Each row has a name. After each piece below comes the name of the row it's from, unless a question asks for something else. Each question is about the rows just above it. Some pieces are copies with a little noise. Places in a row count from 1.

[-.01, -.78, .00, .00, -.23, -.59, -.52, -.19, -.03, -.49, -.75, -.16, .01, -.35, -.83, -.25, -.73] : sen
[-.04, .40, -.05, -.08, .20, .28, .43, -.09, .06, .39, .32, .00, -.18, .20, .41, -.06, .30] : Taz
[.00, .67, .02, -.07, .11, .44, .67, .18, -.17, .60, .72, .06, .00, .20, .73, .34, .63] : dola
[-.04, .59, -.04, -.01, .14, .54, .41, .12, -.20, .36, .71, .17, .06, .34, .76, .23, .57] : vof
[.09, -.47, .07, .09, -.09, -.42, -.48, -.01, .24, -.41, -.53, -.06, .06, -.15, -.53, -.20, -.36] : Madar
[-.05, .08, -.04, .05, .11, .06, -.03, -.10, .18, -.03, .01, .07, -.01, .12, .03, -.09, -.04] : fop
[.02, .11, -.01, .03, .18, .09, .34, .01, .05, .27, .50, .14, -.01, .29, .56, .09, .38] : Tuv
[-.06, .11, -.01, .03, .18, .09, .34, .01, .05, .27, .50, .14, -.01, .29, .87, .09, .38] : fer
which: [-.01, -.78, .00, -.01, -.23, -.59, -.52, -.19, -.04, -.50, -.75, -.16, .01, -.36, -.83, -.24, -.73] -> sen
Table of tags by key:
[.34] -> Q_273
[.01] -> Q_969
[.14] -> Q_39
[-.10] -> Q_427
Join Tuv by its entry at place 8: -> Q_969
which: [-.06, .11, -.01, .03, .18, .09, .34, .01, .05, .27, .50, .14, -.01, .29, .87, .09, .38] -> fer
Where do [-.05, .08, -.04, .05, .11, .06, -.03, -.10, .18, -.03, .01, .07, -.01, .12, .03, -.09, -.04] appear? -> fop

[.33, -.21, -.51, -.28, -.31, -.40, -.03, .08, .48] : pasug
[-.19, .00, .52, -.11, .56, .51, -.20, -.33, -.69] : mano
[.24, -.07, -.12, .08, -.01, -.19, -.02, .04, .02] : fer
[.27, -.04, .06, -.06, -.09, -.01, .00, .00, -.11] : sen
[.19, .11, -.73, .18, -.83, -.75, .14, .67, .97] : Madar
[-.06, .22, .13, -.12, .34, .30, -.01, -.18, -.24] : funod
Table of tags by key:
[-.01] -> Q_52
[.00] -> Q_829
[-.07] -> Q_874
[-.06] -> Q_879
Join mano by its entry at place 2: -> Q_829
which: [.19, .11, -.73, .18, -.83, -.75, .14, .67, .97] -> Madar
which: [-.06, .22, .14, -.13, .33, .30, -.01, -.18, -.24] -> funod

[.01, -.27, -.73, .01] = dola
[.12, -.14, -.87, .08] = fop
[-.16, -.77, -.24, -.39] = Taz
[-.09, -.63, -.37, -.24] = zeli
which: [-.09, -.64, -.35, -.24] -> zeli
which: [-.15, -.77, -.23, -.38] -> Taz
Table of tags by key:
[-.14] -> Q_488
[-.73] -> Q_119
[-.27] -> Q_163
The tag of dola, keyed by place 2: -> Q_163

[-.32, -.32, -.59, -.76, -.58, -.37, -.35, -.55, -.81, -.62, -.32, -.10, -.02, .20, .15, .14, .13, .34, .50, .54, .66, .42, .33, .41, .49, .51, .45, .25, .17, .25, .00, -.16] = mano
[-.56, -.40, -.03, .03, .11, .24, .10, .22, .42, .63, .74, .66, .48, .24, .36, .42, .55, .46, .18, .22, .07, .01, -.09, -.24, -.45, -.54, -.62, -.51, -.52, -.49, -.62, -.75] = dola
[.12, .11, .15, .21, -.14, -.25, -.39, -.60, -.64, -.60, -.42, -.45, -.65, -.72, -.74, -.39, -.26, .14, .09, .16, .10, .17, .39, .46, .58, .61, .46, .31, .37, .37, .50, .44] = pasug
which: [-.56, -.40, -.03, .04, .11, .24, .10, .22, .42, .63, .73, .66, .49, .24, .36, .42, .55, .46, .19, .22, .07, .01, -.09, -.23, -.45, -.54, -.62, -.51, -.53, -.50, -.62, -.75] -> dola
which: [-.33, -.32, -.58, -.76, -.59, -.36, -.34, -.55, -.81, -.62, -.32, -.09, -.02, .20, .16, .14, .14, .35, .50, .53, .65, .43, .35, .41, .48, .51, .45, .25, .17, .24, .01, -.16] -> mano
which: [.13, .11, .15, .20, -.13, -.26, -.39, -.61, -.63, -.60, -.42, -.44, -.65, -.72, -.74, -.39, -.26, .14, .09, .16, .10, .17, .39, .45, .58, .61, .47, .30, .38, .37, .50, .44] -> pasug
Table of tags by key:
[.10] -> Q_353
[-.35] -> Q_131
[-.36] -> Q_199
[-.10] -> Q_620
[-.39] -> Q_398
[-.34] -> Q_463
Join mano by its entry at place 7: -> Q_131
Which row holds [-.56, -.40, -.03, .03, .11, .24, .10, .22, .42, .63, .74, .66, .48, .24, .36, .42, .55, .46, .18, .22, .07, .01, -.09, -.24, -.45, -.54, -.62, -.51, -.52, -.49, -.62, -.75]? -> dola

[.19, -.33, .02, -.19, -.10, .28, .35, -.24, .36, .05, .25, -.22, .64] -> pasug
[-.63, -.03, -.06, -.25, -.40, -.54, -.30, .16, -.49, -.41, .28, .09, -.04] -> zeli
[-.30, -.27, -.29, .30, .26, .29, .03, .29, .22, -.36, -.71, .14, -.36] -> fop
[-.31, -.04, -.07, .08, -.71, -.40, -.46, .12, -.41, -.24, -.28, .09, -.12] -> sen
[.27, .32, -.29, .28, .34, -.12, -.01, -.50, .09, .27, -.44, .11, -.36] -> Taz
[.23, -.11, -.33, -.39, .03, .11, -.14, .30, .37, .04, .25, .15, .46] -> mano
[.12, -.43, .23, .16, .20, .53, .58, -.19, .41, -.07, -.06, -.23, .20] -> dola
[.01, -.54, .29, -.28, -.16, .12, .33, -.07, .17, -.22, .63, -.17, .52] -> fer
which: [.24, -.11, -.34, -.38, .04, .09, -.13, .30, .38, .03, .24, .14, .47] -> mano
tags:
[-.28] -> Q_405
[.53] -> Q_362
[.19] -> Q_916
[-.06] -> Q_172
[-.27] -> Q_646
[-.05] -> Q_164
[.20] -> Q_2
Look up the entry of dola at place 11 in the table: -> Q_172
which: [-.63, -.03, -.06, -.25, -.40, -.54, -.30, .16, -.49, -.41, .28, .09, -.04] -> zeli

